Each row of X is roughly a mix of the hidden directions of one of 3 groups.
X (95 x 10):
.08,.12,.27,-.07,.32,-.09,.05,-.17,-.19,-.41
.24,.11,-.27,.22,-.27,-.32,.22,.02,-.16,-.07
.32,.03,.05,.03,-.10,.06,-.01,.14,-.13,.53
-.20,.16,-.15,-.26,.14,.15,.15,-.27,.21,-.32
-.18,.26,-.19,-.29,.36,-.08,.21,.15,-.12,.11
-.09,-.47,-.30,.05,-.11,-.23,-.20,.08,.11,.04
.23,-.21,.20,-.31,-.10,-.27,.23,-.22,-.17,-.01
.29,-.02,-.21,-.19,-.05,.25,.44,-.01,.16,-.07
.34,-.23,.18,.19,-.15,-.25,.13,.07,-.24,-.21
.12,-.24,.03,-.03,-.06,-.30,.48,.08,-.02,.22
-.22,.01,-.02,-.10,.11,-.18,-.22,-.41,-.19,-.29
-.34,-.06,-.13,.12,-.12,-.15,-.17,.26,-.11,-.38
.20,.03,.21,-.07,.02,-.12,-.09,.15,-.37,.42
.08,.31,-.02,-.13,.01,.27,.01,-.31,.00,-.40
.07,.17,.37,-.14,-.20,.28,.03,-.25,.17,.20
-.13,.10,-.17,-.39,.17,.11,-.08,-.07,-.13,.41
.30,-.12,-.03,-.11,-.16,.05,.21,-.02,-.49,.12
.16,-.06,-.11,.02,.19,.17,.03,-.30,.31,-.39
.02,-.15,.00,-.27,.13,.19,-.06,.06,-.47,.26
.14,-.25,-.01,-.33,-.15,-.21,.19,-.17,.12,-.33
.23,.20,.32,-.01,-.12,-.36,.05,-.25,-.21,.02
.38,-.19,-.23,.23,.09,.05,.07,-.04,.26,.27
-.17,.12,.43,.05,-.26,-.18,-.19,.00,-.03,-.28
-.16,.11,-.25,-.41,.05,.08,-.08,-.04,-.06,.40
.27,.00,.36,.25,-.09,-.15,.01,.14,-.31,.19
.16,-.20,.24,.14,-.16,-.02,-.25,-.44,.05,-.11
-.01,.20,.24,-.23,.02,.10,.16,-.48,.15,-.08
-.17,.37,.22,.03,.09,-.34,.00,.22,.22,.01
.08,-.30,.09,-.28,.24,-.16,-.37,.01,.16,-.16
.18,.29,.28,.06,-.23,-.13,.20,-.05,-.29,.23
-.19,-.03,-.32,-.20,-.45,-.09,-.03,.17,-.14,-.06
.05,-.20,-.45,-.07,.00,.38,.20,-.11,.00,-.03
-.14,-.21,.31,.04,.14,-.11,.48,-.01,.15,-.02
-.12,-.15,-.37,-.11,.31,-.01,-.20,-.20,-.28,.03
.04,-.02,-.23,.21,-.27,-.06,-.21,-.47,.05,-.07
.29,-.17,-.17,.32,.21,-.02,.03,-.28,.22,-.15
.18,-.07,.32,-.09,.16,-.26,.28,.17,-.23,-.21
.19,-.15,.05,.32,-.34,-.11,-.19,-.30,.07,-.16
.30,-.17,.34,.29,-.14,-.07,.12,.13,.03,-.26
.15,-.16,.04,.40,-.26,.02,-.11,.36,.14,.05
-.10,.11,-.06,.31,.17,.32,-.26,.32,.10,.12
.07,.00,-.08,-.10,.07,.17,-.18,.29,.29,-.44
-.11,.38,.12,.25,.30,.02,-.16,.03,-.19,-.24
-.15,-.23,.39,-.07,.14,-.11,.17,-.12,-.10,-.36
.36,-.25,-.04,-.09,.17,-.20,-.20,-.24,-.04,-.27
-.21,.13,.14,.18,-.03,-.38,-.31,.30,-.04,-.06
-.18,-.14,-.05,.13,.05,-.36,.15,.01,.40,.25
.05,-.28,-.47,-.03,-.29,-.19,-.06,.13,.03,.02
-.13,.14,.17,.10,.13,.54,-.18,.12,-.08,-.11
.09,.11,.49,-.22,-.04,-.09,.04,-.01,-.35,.06
.26,-.03,.25,.23,-.07,-.10,-.16,.31,-.26,.25
-.32,.15,-.32,.13,.23,.14,-.30,.10,.12,-.11
.07,-.39,.15,.05,.05,-.14,.09,-.16,-.23,.40
.33,-.13,-.11,.28,-.08,-.08,.02,.08,-.40,.22
.25,-.02,-.47,.01,.00,.07,.34,-.01,-.13,.15
-.04,.08,-.62,.01,-.05,.01,.17,-.08,-.13,.00
-.26,-.25,-.04,-.29,-.29,-.16,.23,.15,-.06,-.22
-.22,.34,-.06,-.10,.26,-.41,.06,.13,-.11,-.06
.24,.04,.28,.28,-.17,.23,.07,.28,.03,.25
-.24,-.16,-.34,.02,.24,.11,-.36,.16,.14,.02
.03,-.45,-.27,.20,-.19,-.22,-.09,.07,-.14,-.11
.18,-.31,-.18,.07,-.26,-.18,.20,.08,-.36,-.04
.01,.05,-.10,-.47,-.10,.15,.23,.20,.28,.06
.06,-.05,.14,-.53,.05,.04,-.23,.27,-.03,.06
.19,.24,-.03,-.32,-.07,.21,-.33,.07,-.28,-.05
.16,-.35,-.13,.22,-.06,.24,-.04,.31,-.26,.08
-.21,.26,.24,.14,.23,.36,-.09,.09,.21,.13
.00,.01,-.30,.25,-.20,-.22,.08,.41,-.12,-.09
.03,.33,-.15,.02,-.47,-.22,-.05,.16,-.04,.10
-.38,.19,-.05,.08,-.31,.12,.13,.27,-.13,.21
.12,.19,.30,.11,-.11,-.22,.28,-.24,-.17,-.26
.23,-.18,.13,-.18,-.33,-.17,.33,-.14,.10,-.17
-.11,.07,.04,.28,.09,-.17,.25,.00,.29,.41
.06,-.33,.02,.18,-.19,.39,-.13,-.04,.31,-.05
.04,-.32,-.14,.02,-.06,.31,.24,.38,.09,.10
.43,-.27,-.15,-.28,.08,-.21,.06,-.10,.09,-.10
-.25,.21,-.09,-.03,-.21,.21,.19,.30,.13,.31
.17,-.06,-.27,.39,.08,.30,-.15,.12,.13,.19
.40,.24,-.32,.02,.02,-.09,-.11,-.22,.12,.20
-.13,.09,-.06,-.16,.29,-.21,-.13,-.46,-.12,-.12
.22,-.06,.15,-.18,-.36,.00,.32,-.06,.00,.32
-.23,.07,.52,-.09,.11,-.04,-.18,.18,.15,-.09
.16,.33,.03,-.09,-.07,-.24,.17,.15,-.29,.32
.04,.22,-.11,-.34,.13,-.06,-.29,.21,-.02,-.35
-.10,.08,-.07,-.18,.07,-.31,.08,-.34,-.11,-.40
.19,-.26,.23,.23,.02,.03,.08,.08,.19,-.44
.15,-.01,.41,-.03,.31,.11,.16,-.14,-.27,.14
.01,-.44,.08,.06,.05,.28,.02,.32,.09,-.22
-.38,-.08,-.17,.02,-.31,-.26,-.23,.01,-.11,-.18
.02,-.13,-.22,.34,-.05,.40,.28,.05,.12,-.08
.13,-.34,-.29,.04,-.15,.22,.13,-.22,-.16,-.26
.00,.23,.34,.06,.37,.12,.08,-.17,.28,.09
.35,.05,.28,-.20,-.13,-.01,.02,.23,-.22,.29
-.02,-.15,-.13,.27,-.17,-.22,-.09,.43,-.17,-.18
-.10,-.06,-.21,.18,-.07,-.21,-.37,-.27,-.03,-.31
Here is one row from each group, named. Which group is each of the other rows in?
-.06,-.31,-.21,-.12,.01,.24,-.26,.30,.25,-.09 : <9>
.40,-.25,.24,-.20,-.13,-.22,-.01,.18,-.14,-.06 : <70>
-.25,-.21,.21,-.01,.30,-.04,-.15,.25,.14,-.31 : <68>

.14,-.34,.24,-.05,.32,.23,.02,.04,-.09,.28 : <70>
.24,-.11,.19,.05,.08,.00,.34,-.18,.32,-.28 : <68>
.04,.16,.14,.26,-.09,.26,.19,.06,.30,-.36 : <70>
.22,-.21,-.37,.23,.09,-.14,.27,.12,.10,-.20 : <68>
.12,.21,.14,-.30,-.03,.21,-.20,-.03,-.38,-.22 : <9>
-.14,.20,.21,-.25,-.12,-.42,-.09,-.11,-.25,.03 : <9>
-.03,.04,-.03,.22,.13,.34,-.27,.38,.11,.18 : <70>
.01,-.32,.21,-.04,.40,.18,-.12,.20,.21,.09 : <68>
.12,.06,.16,.38,.08,.25,-.19,.38,.04,.06 : <70>
